[-66 -76  39 -19 -11  -7  35] = Sepa
[ 63 -73  21 119 -53 -87  -5] = vuze
[-23 -70  13  27 -45 -85  43] = riku
[ 45 -50  27   0 -43 -33  73] = puvev
[ 74  -7  12  74   7 -93 -16] = Puz
[ -31  -60   29  120   -2 -102   63] = Gal
[  -8  -54   26    5  -19 -100  -13] = Vil
present: [ 44 -50] | no
present: [ -7  12  74   7 -93] | yes
present: [ -8 -54  26   5 -19] | yes
present: [-50  26] | no
present: [-45 -86] | no
present: [-7 12 74  7] | yes

[-10  17 -15  29  22  42  10  10   3  13  35 -13 -13 -37   7  11   3  -4
 -13] -> Bikev
[ 18  -2 -14  -2   9 -49 -10  11  -8 -25 -25  78  27  11  23  39  10  39
 -22] -> Loten
[-35  28 -15  59  45  -5  -7 -21  13   2  29 -12 -10 -60  38 -60 -22  40
 -23] -> biv
[  6 -15  25  29 -58  93  20 -40  26   4  -7 -39 -11   1 -25  11  -3 -37
   9] -> Sunuz
[-10  17 -15  29  22  42  10  10   3  13  35 -13 -13 -37   7 -54   3  -4
 -13] -> rinu
[  6 -15  25  29 -58  18  20 -40  26   4  -7 -39 -11   1 -25  11  -3 -37
   9] -> soz
present: [10 39] | yes
present: [-25  78  27  11] | yes
present: [27 11] | yes
present: [-25  11  -3 -37   9] | yes
present: [-15  17 -10] | no
present: [10  3] | yes

[-16  74  18  84  77  63 -20 -65 -22 -56]  nel
[ 36 -80 -68 -99  17  81  96  -5 -15 -20]  badu
[ 30  95 -76 -28 -75 -41  94  19  77  20]  zod
[ 15 -78 -79 -12 -46  10   6 -83 -61  48]  Tuvi
present: [-80 -67 -99  17] | no
present: [74 18 84 77] | yes
present: [-65 -22 -56] | yes
present: [84 78] | no

[-53 -23  49 -15 -37 -12 -77  23 -77 -85 -78 -63 -25  29 -50  20  58 -43
  23 -24 -23  22  52  -5 -11 -45 -69 -28 -69  17 -67 -38 -64 -58  23] : Didim
[ 5 -4 58 -5  0 -4  4 28  4 32 -8  1  3 26 15 28 62  2 26  5 -3 18 56 -6
 -3  2 -3  6  0 25  4  6  0 -3 29] : kebi
[  4 -22   4   6   2  11   4   1 -21 -39 -26 -15  20   5 -32   3   2   8
  11 -26   7   0   3   4   5  -4 -21  28   8  10   3   1  11 -19   0] : rofo
[ 14 -29  69  59  16  35  11  31 -34 -53 -38 -27  35  34 -40  35  68  14
  31 -48  84  26  81  47  58  12 -35  58  18  41  17  10  11 -28  37] : zate
[  2 -26  35 -42  -9 -23   0  19  94  87 110  79 -35   8  44  21  27   0
  16 -33 -62  11  33 -42 -43  -1  91 -62  -7  15  -1  -1  -5  85  24] : dufa
[  0  13  19  -2   5  -1  -3  10  -8  10 -10  -6  11   8   7   9  11 -13
   7  11  -2  -2  18  -2  -3  -5  -6  25   1   7  -1   1   0  -7   8] : kis
present: [35 11 31] | yes
present: [ 14 -29  69  58  16] | no

[-62 -79  38   2  -6  42  10 -64 -85  21  18  26  26  53  33  -7  52   2
  34  45 -14   6 -19   6  -6 -24 -14  41  24 -38 -59 -11  17  -6  23 -26
 -81  17  -6  -4  -4  38   8 -86  -8 -28   9 -38 -30]  fonu
[-55 -69  39 -22 -15  60  22 -60 -78  52   5  37   7  55  29  -4  64   7
  23  40 -34  23   1  26 -20 -33 -10  51  60 -16 -50 -17   0   4   6 -26
 -72  29 -19  -9   7  -4  -4 -88  -3 -12  10 -27 -21]  Mase
[-75 -89  22 -27 -11  53  14 -56 -89  31  24  23  16  57  47   3  41  13
  27  35 -30  21  -8  14 -14 -29 -11  50  28 -26 -39  -9  -4  17  20 -27
 -70  10  -6 -13 -14  22   0 -83 -19 -33   7 -45 -11]  tada
[-83 -73  65 -19   9  61   8 -77 -90  39  19  28  37  55  25 -13  52  24
  27  20 -10  16  -1  16  11 -38 -24  35  31 -39 -45  -4  14  -2  37 -13
 -57   9 -20 -15 -26  28   1 -75   6 -11   2 -37 -36]  vun
[-71 -54  34  -3  -3  50   8 -69 -63  40  14  36  21  52  22 -17  34   1
  20  50 -10  11  -5  12 -15 -19 -34  32  39 -38 -43 -14  12  11  18 -36
 -74  32 -11  -8  -6  34  -6 -74 -12 -41  27 -24 -23]  Lumu
[-65 -96  41  -6  14  49  15 -75 -91  21  14  42  20  51  31   1  55  20
   4  33 -21   3 -13  19 -19 -20  -7  21  29 -40 -55 -32   5   2  14 -16
 -72  25 -24  -1   6  44  -6 -95  -9 -21  -4 -41 -19]  Nitav
[-55 -69  39 -22 -15  60  22 -60 -78  52   5  37   7  55  29  -4  64   7
  23  40 -34  23   1  26 -20 -33 -10  51  60 -16 -50 -17   0   4   6 -26
 -72  29 -19  -9   7  -4  -4 -88  -3 -23   8 -38 -19]  Negu
[-76 -82  63  -8   3  63   0 -50 -86  32   5  19  25  49  46  -6  52   4
  17  33 -15  22   1   5  -7 -29 -12  46  31 -33 -57 -15  11   4  29 -19
 -72  18 -21 -22  -3   5  -4 -67  -4 -33  11 -45 -28]  pureg
present: [52  5 37] | yes
present: [ -6  23 -26 -81  18] | no
present: [-19   6  -6] | yes
present: [-30  21  -8] | yes
present: [-34 -19 -15] | no
present: [ 32 -12] | no

[-11 -15 -56  28 -27  -4  10   5 -25 -79 -39] -> Pobog
[ -86   -2  -80   -1  -17   -6   27    6   47 -104  -33] -> sugoz
[ 33 -55 -85  16   3  35  -1 -43  21 104 -25] -> guga
[ 11 -17 -54  38  12  36   5  -7 -38  69  -1] -> pevap
[  93  -12   63   28   25  -42   53   32 -113  -43   -8] -> Pinas
[ 68 -41 -65   2  11  36 -13 -32  13  70 -49] -> bigi
[-70  -2 -46  -4 -34   5 -11  12  58 -79 -35] -> zub
[-31 -62  92 -11  22 -89 -53 -93  70  11   9] -> muke
[-10  73  50 -13 -33  68   0  64  62  43  38] -> nopus
[101  19  -3  17  -3   5  44  26 -44 -47 -37] -> Mip
[  8  88  43 -22 -31  25  -8  66  62  58  12] -> gerek
present: [-113  -43   -9] | no
present: [-17  -1] | no
present: [12 58 62 66 -8] | no
present: [ 3 35 -2] | no

[  -7  -22  -10   -4 -106  -27  -38  -69  -88    9    4    2  -39]  pir
[  -7  -22  -10  -19 -106  -27  -38  -69  -88    9    4    2  -39]  vofa
[  -7  -22  -10  -19 -106  -27  -38  -69  -88    9    4  -26  -39]  Zegi
present: [  -4 -107] | no
present: [-10 -22  -7] | no

[-34  47 -86  10   6] : Sav
[-88 -51  -2 -12  22] : kob
[-87 -47 -10   7  31] : nas
[-30  53 -84  -7  -5] : mit
[-38  31 -50 -70 -31] : muk
[-34  45 -86  14   8] : ziv
[-87 -49  -8   1  28] : tafes
present: [ 14 -86] | no
present: [-34  45 -86  14   8] | yes
present: [ 1 28] | yes
present: [-86  13] | no
present: [-47 -10] | yes
present: [-47 -11   7] | no

[-27 -27   9 -23  13 -18  73  88  33  84  16 -40 -75  64   1  13  -2  11
   8   7  -5 -39  79  52  45 -23 -49 -10  47] -> bobu
[-10 -13  37  -8 -15 -12  31  36   9  41  11  -4 -41  25 -13  21   3   1
  13  12  -3 -18  47  33  49  -7  -8  -7  -6] -> rok
[-10 -13  37  -8 -15 -12  31  36   9  41  11  -4 -41  25 -13  21   3   1
  13  12  -3 -18  47  33  49  -7 -32   2   9] -> por
present: [13  1] | no
present: [-75  65   1  13] | no
present: [  9  36  31 -12] | no

[ 23  50  29 -23 -22  -7 -55   0  37   1  27  48  29  -7  16  36 -32  55
   5  62 -52 -24  31  44  23 -36  17  21  25  66] = bes
[ -7  41  14  29  30 -12 -53  34 -35  59 -21 -55   4 -33 -23  34 -12  -3
 -27  26   0  15  40  44  13  -5  41 -39 -44  -5] = sud
[ 23  50  29 -23 -22  -7 -55   0  37   1  27  48  29  -7  16  36 -32 -49
  -8 -32 -14 -15   0   2  -8  51 -50  48  51   0] = zan
[-60   0  29 -26 -22   9 -16  24 -69  -5  37  32  50 -37 -37  -5 -18  21
 -25 -17 -14 -25  48  13  58   7  -7 -47 -19 -29] = fotes
[ -7  41  14  29  30 -12 -53  34 -35  59 -21 -55   4 -33 -23  34 -12  -3
 -27  26   0  15  40  -2 -14 -29   0  67 -51 -14] = Totif
[ 25   8 -23  11   8  26  26   5 102  46  11  -3 -57  12  37 -18  28  -9
 -32 -42  20   5  52   0 -16  -9   4   2  18  49] = bubi
[ 20 -51  17  36  -9  42 -54   8  17  -4  -4 -18  15  -1   6   0   3 -31
 -29  67  24 -54  78 -14 -14   1 -31 -27  45  -6] = vinob
[ 25  -3   2  29  21 -12  -2 -17  26  -8 -16   8 -17 -18  56  47 -22  41
 -30  51  21  39 -14  52 -33  21  43  16  69 -42] = Reda
present: [  5 -33 -23] | no
present: [40 14 29] | no
present: [-16   8 -17 -18] | yes
present: [ 51 -50  48] | yes
present: [36 16] | no
present: [-55   3] | no

[ 11 -21  26   7  23  -4  15 -27 -53  12]  vumiv
[ -38   21 -106   30  -83  -15  -50   73   22   15]  raz
[ 11 -21  26   7 -12  -4  15 -27 -53  12]  zon
[ 30  -5  -5 -16  17   6  12  14  12  -8]  gebor
[ 11 -21  26   7  23  -4  15 -13 118   2]  det
[-23  20 -80   1  67  -9 -17  39  -3  20]  Liki
[-25  20 -80   1  67  -9 -17  39  -3  20]  Faz
present: [39 -2 20] | no
present: [ 11 -21  26   7] | yes
present: [ 16 -27] | no
present: [15 -4 23  7 26] | no
present: [12 14] | yes
present: [-16  17] | yes
present: [ 20 -80] | yes

[-19  32  44 -23  -3 -62 -17  46 -55 -27] = zoded
[-19  32  44 -23  -3 -62 -70  46 -55 -27] = lema
[-69 -39  31  14 -50   6 -49   3  23 -20] = defi
[ -19   32   44  -23   -3 -107  -17   46  -55  -27] = fada
[-52  -5  24  56 -45  33 -28  12  15  52] = fibo
[-56 -21 -30  54 -17 -61 -70  62  30 106] = Zomo
present: [ 54 -16] | no
present: [106  30] | no
present: [ 44 -23  -3] | yes
present: [-45  33] | yes
present: [-19  32  44 -23  -3] | yes
present: [  44  -23   -3 -108] | no
present: [-30 -21 -56] | no

[  4  37  -5 -36] = Fodin
[  6 -21 -22 -16] = Fiku
[-32  19  10  15] = Mol
[   2 -101  -14   12] = lasoz
[-51 -21 -22 -16] = Kof
present: [ 12 -14] | no
present: [10 15] | yes

[-78  18 -33 -56  72  61 -37 -73  27] = Zaf
[ 69 -93 -14 -68 -12 -34 103 -54 -80] = melat
[  41  -30  -12 -119  -31  -76   72  -40  -49] = suse
[ 69 -93 -14 -68 -12 -34  44  69 -19] = Vupub
[ 125  -54   46  -84  -89 -105 -119   70   -5] = tek
[  41  -30  -12 -119  -31  -76   72  -40   32] = pilu
present: [-37 -73] | yes
present: [ 72 -56 -33  18 -78] | no
present: [-34 103] | yes
present: [-80 -54] | no
present: [-12 -34 103 -54 -80] | yes
present: [-49 -40  72 -76] | no

[ 24  27  -3 -76 -32  35  29 -32  14]  naf
[ 12  52 -33 -25 -26 -78  13  28 -96]  teset
[ 30  68  36  -9 -67 -29  58 -27 -11]  tove
[ 12  52  11 -25 -26 -78  13  28 -96]  Fiki
[ 37 -22 -33  -1  -4 -32  -7  28 -40]  gonus
[ -8   6 -14 -12 -57 -39 -11  47 -75]  Niken
[ 19  32   6  41 -60 -36  -5  -3 -84]  Zesa
[ 19  32   6  41 -60 -36  35 -27 -26]  Som
present: [-32  -7  29] | no
present: [32  6 42] | no

